128 stands for zero in the data rows.
Each row below has a hidden score, from 0 to 20, with 10 about the middle. What is it? The score is a weighted sum of the row's numbers plus the product of two more (or one squared), each taken from its middle value.
[133 102 105 149 107 154 123 144 126 154 121 146 122 135 104 131 135 137 118 124] 12
[132 124 137 137 121 120 119 125 143 122 125 134 139 124 138 145 125 132 114 123] 7
[131 129 152 148 134  99 110 108 152 107 121 130 150 173 115 145 130 145 129 118] 6
[131  70  83 161 106 159 109 149 152 160 112 160 149 154 130 147 147 110 108 113] 12
[135 123 125 139 114 145 123 115 137 147 112 146 132 140 118 138 126 129 115 115] 8
[137 123 128 135 102 142 124 149 130 146 136 140 116 123 100 118 129 135 103 130] 11
[126 135 108  92 162 150 167 157  81 104 142  93  91 116 171 113 119 110 170 128] 10
[131  97 144 156 118 123 104 109 150 125 113 152 165 156 142 154 117 123 110 131] 10
[135 116 112 130 114 145 136 140 122 155 117 143 104 126 130 145 134 106 117 126] 9
[109 154 110  95 180 111 140 127 103  67 126  88 115 113 166 115 125 126 169 123] 13
[135 124 151 151 136 114 104 104 156 128 119 135 160 160 122 154 124 141 113 125] 7
[120 121 135 156 121 121 101 111 152 133 113 148 160 162 125 150 127 136 121 120] 9
[131 151 106  99 153 145 160 137  90 111 138  96 100 102 162 109 133 112 148 136] 9
[126 110 130 152 120 120 111 126 146 126 112 147 154 170 131 159 132 132 122 125] 14
[132 126 135 140 128 120 107 114 146 133 124 137 151 142 152 162 120 136 116 134] 8
[105 143  98  89 156 155 154 151  87 116 139 100  95  96 160  94 133 113 149 133] 13
[100 162 123  89 176 109 142 130 101  71 135  90 134 119 152 119 116 123 179 132] 13
[128 155 173 131  90  97 127 115 131 166 137 140 121 109 104  97 134 168  82 133] 10
[124 122  85 106 136 171 159 161  97 126 140 117  92 120 148 116 143 113 131 131] 15
[137 145 154 143 120 114 110 111 152 121 114 131 148 150 131 139 131 127 125 125] 5
[135  89 124 135 115 142 122 126 133 156 135 148 114 120 109 135 139 127 115 126] 10
[131 113 132 129 108 144 128 146 134 160 136 150 123 117  91 143 137 130 108 127] 12
[137  89 108 159  89 164 105 150 158 187 111 166 113 156 102 137 153 121 101 119] 18
[142 110 133 138 125 133 120 132 141 129 121 142 133 127 114 141 127 138 116 125] 10
[116 122 133 141 126 137 110 119 143 141 116 138 130 144 106 146 133 120 118 130] 9
[118 120 119 145 119 131 124 117 151 131 122 142 147 124 107 156 130 135 110 134] 17
[139  94 111 154  97 159 109 139 153 170 117 154 129 149  99 139 130 108 105 104] 16
[134 132 148 142 133 108 105 104 149 122 118 134 148 151 137 136 118 137 121 121] 11
[133 105 110 160 124 131  97 116 155 143 115 152 157 162 121 165 134 130 116 119] 7
[104 155 112  90 171 129 160 127  93  80 139  84 118  94 179 104 101 110 169 135] 9
[112 135 136 142 127 115 121 108 139 124 126 130 143 144 128 139 136 129 122 124] 6
[140 113 133 144 111 141 115 136 137 151 120 149 121 143 111 138 122 123 113 129] 11
[110 141  86  86 153 158 162 152  88 110 143  93  88  69 155 104 129 107 172 136] 9
[155 162 188 135 105  54 117  90 143 131 126 122 153 118 108 109 127 158  93 128] 8
[132 107  86 103 152 186 146 168  95 123 128 117  96 131 159 131 133 105 151 124] 16
[115 120 144 145 131 112 109 113 151 112 125 140 163 162 152 150 120 136 116 113] 7
[136 120 124 144 128 104 105 106 140 123 122 143 151 134 101 155 123 138 127 125] 8
[115 139 108  99 147 149 163 153  82 117 131 103  89  84 169  91 131 122 163 140] 15
[136 116 144 143  75 122 116 138 143 169 130 149 124 140  92 124 132 152  95 128] 11
[125 132  87  85 154 162 157 161  96 120 147  92  89 112 148 101 126 109 162 141] 10
[118 137 135 133 110 110 124 130 138 135 134 128 137 107 129 131 128 136 114 133] 7
[132 128 116 144 118 139 111 118 145 148 122 144 130 141 106 142 133 126 114 116] 7
[142  68 103 169  84 170  97 154 159 198 112 176 114 140  93 164 147 107  81 124] 16
[117 131 108  84 156 144 160 156  89 101 147  96 114 100 164 101 130 116 174 133] 14
[125 109 136 143 130 136 114 103 144 133 119 141 145 125 106 158 118 130 126 138] 14
[136 141 124 133 117 115 122 115 132 122 135 129 139 116 117 135 123 130 139 127] 4
[124 156 106  92 163 130 153 135  94  81 144  83 120 123 180 110 119 123 189 137] 10
[128 154 157 129  89  98 137 121 135 173 142 132 116 103  96  85 136 152  91 128] 14
[126 104 130 137 118 138 127 125 134 149 125 138 117 127 117 130 126 119 112 132] 11
[118 154 127  86 171 130 161 128  89  82 133  86 107 112 166 102 114 114 170 139] 11
[142 112 131 148 134 116 107 112 156 119 116 143 162 134 117 155 123 148 114 140] 15
[138 108 140 136 100 130 124 126 139 150 120 143 135 139 120 130 145 135 111 127] 11
[112 157 113 102 170 119 146 127 104  74 136  93 126 102 190 108 105 119 166 121] 14
[131 133 159 150 113  91 105 101 156 122 133 144 152 150  95 153 109 148 110 130] 6
[120 114 145 145 122 124 108 112 152 128 123 139 143 175 125 162 133 128 133 121] 7
[138 100 119 161 119 131 105 112 163 141 118 161 148 158 104 159 130 131 110 114] 8
[128 120 125 136 102 146 139 139 132 144 118 143 118 137 106 128 125 128 108 130] 13
[115 144  99  91 160 140 165 153  92 107 139  88 107  88 171  96 133 118 164 125] 9
[136  83 122 170  99 142  88 125 174 148 114 161 144 168 115 179 133 130 104 115] 8
[112 138  97 100 170 139 159 147  97 109 141 101  92 102 150  96 113 111 157 131] 18
[121 190 156  79 133 100 186 154  78 126 164  80  75  56 133  46 130 154 149 143] 10
[138 139 153 139 120 102 121 123 142 138 129 136 145 129 115 123 128 135 122 118] 8
[112 141 106  91 154 136 160 150  92  98 149  90 104  81 149 120 134 116 179 141] 12
[117 145 109 100 171 130 139 119  99  94 140  92 120 104 146 108 112 117 170 145] 9
[126 118 125 140 108 139 108 129 145 141 126 135 117 127 104 152 136 131 114 116] 7
[116 111 135 144 126 117 100 119 144 124 118 154 139 156 125 152 126 133 122 111] 18
[135 127 131 138 116 140 129 124 135 145 119 136 115 129 129 121 126 124 116 122] 12
[140 127 124 141 115 137 119 146 143 150 118 146 119 130 114 146 132 134 116 131] 10
[136 132 126 133 110 146 121 127 134 141 128 140 115 120 127 130 127 121 119 126] 10
[140 107 124 141 106 135 111 124 148 136 122 145 143 138  97 145 123 123 131 128] 7
[135 113 140 152 118 112  99 107 150 101 114 147 175 136 155 159 124 138 123 123] 8
[134 112 123 172 116 141  93 118 153 135 119 158 158 158 103 173 132 132 124 122] 8
[115 134 115  98 169 131 142 136 105  90 131  93 107 117 176 125 130 110 172 127] 9
[142 143 166 132  92  85 113 140 138 144 132 135 142 130  93 101 132 152  93 128] 17
[126 159 117  95 148 140 168 156  94 106 146  94  91  87 166  84 122 126 155 127] 11
[154 119 128 146 130 135 112 123 138 136 121 144 130 141 115 151 128 124 130 122] 5
[119 154 129  90 176 121 158 108 107  81 134 101 111 105 174 113 131 125 167 129] 9
[136 132  84  90 153 156 179 144  84 109 155  98  90 103 146 114 119 107 151 131] 10
[126 124 103  99 137 161 156 154  99 124 134 106  88  90 161 107 138 103 148 108] 12
[128 172 179 135 122  69 117 119 148 125 141 130 157  93 124 100 126 166 109 129] 15
[108 168 136  91 124 109 176 146  98 126 138  91 115  90 130  80 121 134 132 137] 14
[117  93  91 127 152 155 134 133 138 119 126 126 134 155 154 144 136 107 156 131] 13
[114 139 101  88 163 159 162 172  97 108 145  97  97  99 159 104 121  99 163 129] 9
[134 122 134 135 132 120 117 122 139 127 124 143 152 133 117 145 123 140 128 126] 12
[116 113 128 146 123 121 111 121 140 132 124 150 149 137 118 143 129 138 112 129] 12
[113 156  90  82 155 150 166 162  93 107 144  98  96 101 145  94 117 107 171 141] 12
[140  85 107 173 106 143  89 127 170 152 113 177 151 181  88 182 130 118  97 120] 9
[141 129 152 142  71 119 123 127 138 192 126 151 127 102  94 117 149 150  81 120] 6
[120 146 138 135 134 105 114 113 146 117 117 132 152 151 137 141 109 148 126 133] 12
[133 122 110 145 106 151 139 148 134 152 123 147 123 129 110 123 144 131 109 120] 11
[119 148 108 100 157 123 141 127 108  83 130  99 120 133 164 121 119 119 163 137] 10
[115 128 136 143 132 109 112 108 140 116 115 136 140 140 108 132 135 132 117 132] 12
[124 105 151 145 138 114  96  89 152 128 123 138 170 158 118 160 116 140 120 128] 10
[135  87 108 158  87 168 120 150 151 196 121 169 126 163  77 155 140 121  86 120] 14
[106 154 124 103 179 116 146 115  99  77 143  91 135 100 164 114 103 120 178 137] 8
[123 129 151 130 134 126 114 116 134 125 125 133 134 115 128 133 133 123 123 115] 9
[141 114 114 137 119 138 126 119 135 145 134 144 136 121 118 137 145 129 121 110] 4
[135  87 109 150  90 165 109 149 145 169 125 160 128 133 102 141 152 119  97 128] 10
[126 124 143 150 123 101 105 107 154 103 128 140 151 152 124 150 131 139 124 121] 8
[124 113 139 137 119 129 129 118 129 134 124 134 124 128 120 141 128 128 115 138] 11
[146 125 128 133 115 143 134 142 127 141 134 132 126 129 121 136 138 125 118 108] 3
[136 109 159 153 111 108 103 132 159 137 128 150 150 147 117 137 123 142 103 131] 14
[117 124 106 105 175 129 148 135  99  87 130  90 120 146 168 110 131 123 160 137] 16
[100 154 129  92 177 116 143 120  99  78 146  77 140 123 153 110 116 113 181 125] 6
[142 125 140 142 121 102 118 137 146 112 114 146 149 148 151 138 121 134 122 122] 16
[130  97 117 148 109 166 124 130 134 165 123 155 122 150  98 144 141 124 103 113] 11
[129 107 122 139 103 161 112 139 134 165 125 152 121 120  84 140 133 130 108 121] 9
[142 179 142  89 128 121 167 147  82 125 133  97  89  65 129  81 123 132 127 132] 8
[110 146 114  90 171 145 158 163  93 101 136  92 101  90 174 118 117 116 156 135] 12
[130  86 135 160 106 139  91 117 157 143 114 162 154 174 114 164 144 117 108 117] 8
[109 160 113  93 177 126 153 119 102  85 144  81 123 116 166 102 114 122 167 139] 9
[125 110 119 141 129 131 117 133 141 139 124 142 136 141 117 142 123 123 122 126] 10
[125 118 132 147 123 126 120 111 146 133 120 138 148 145 136 147 125 130 119 107] 4
[137 100 107 138 112 140 125 138 140 147 123 143 120 125 111 136 132 133 116 126] 11
[141 122 131 138  99 135 123 137 133 150 133 134 102 124 102 124 136 114 119 132] 15
[132 129 123 136 123 125 121 112 133 133 123 131 131 151 123 131 120 129 127 121] 8
[127 121  87 102 149 154 164 149  86 120 148  96  85  98 152 113 138 116 145 137] 10
[127 132 135 142 115 126 108 111 154 127 127 140 160 128 148 150 132 129 125 132] 5
[135 178 151  81 129 103 184 153  78 118 153  81  91  85 123  56 108 139 142 143] 9
[121 101 115 170 106 129  97 112 163 138 103 167 151 183 100 176 146 132 112 113] 11
[112 179 142  82 143 130 169 160  87 130 148  98  83  80 139  54 127 137 137 138] 16
[125  97 116 131 115 150 135 126 130 146 133 134 115 118 107 136 129 118 114 120] 6
[121 112 149 143 126 114  98 102 146 121 113 138 155 146 140 146 125 134 115 129] 10
[114 167 113  82 153 139 168 144  92 104 145  89  96  86 177 100 116 112 152 141] 8
[140 112 136 145 118 120 110 120 142 139 124 138 137 161 146 142 128 135 110 127] 8
[144  61  97 168  89 165 105 137 157 163 107 177 124 155  86 172 142 119 102 117] 11
[139 140 122 138 118 119 121 133 135 131 117 135 138 142 125 127 121 142 121 125] 11
[133  97 114 152 121 141  97 120 150 140 121 157 148 150  97 162 142 128 114 112] 7
[148 113 116 130 110 145 120 145 122 149 132 136 118 141 134 128 124 126 119 128] 10
[131  72 113 158  75 180 107 142 144 187 116 171 119 141  94 149 150 136 100 123] 14
[101 147 119  95 170 132 151 142  97  96 147  92 102 124 166 109 117 117 169 136] 10
[115 149  94  90 174 142 159 142  92 109 141  86  92  99 157 100 127 106 163 131] 9
[139 117 139 147 123 151 111 126 134 138 128 148 123 113 107 143 124 131 113 122] 7
[128 116 125 158 122 118 102 114 162 134 110 155 158 156 117 160 126 126 112 117] 9
[142 126 141 140 118 116 123 118 143 121 123 134 141 139 138 150 130 146 130 133] 11
[146 148 183 130  76 105 138 142 125 174 148 140 112 100  85  80 148 143  81 126] 11
[106 128  90 114 161 157 155 143 102 101 127 103 101 119 159 115 120 104 153 135] 12
[153 128 135 139 114 114 107 103 149 126 113 149 141 139 109 151 134 132 121 121] 7
[141 139 160 150  95  94 103  91 155 141 121 142 154 109 112 143 134 154  99 120] 4
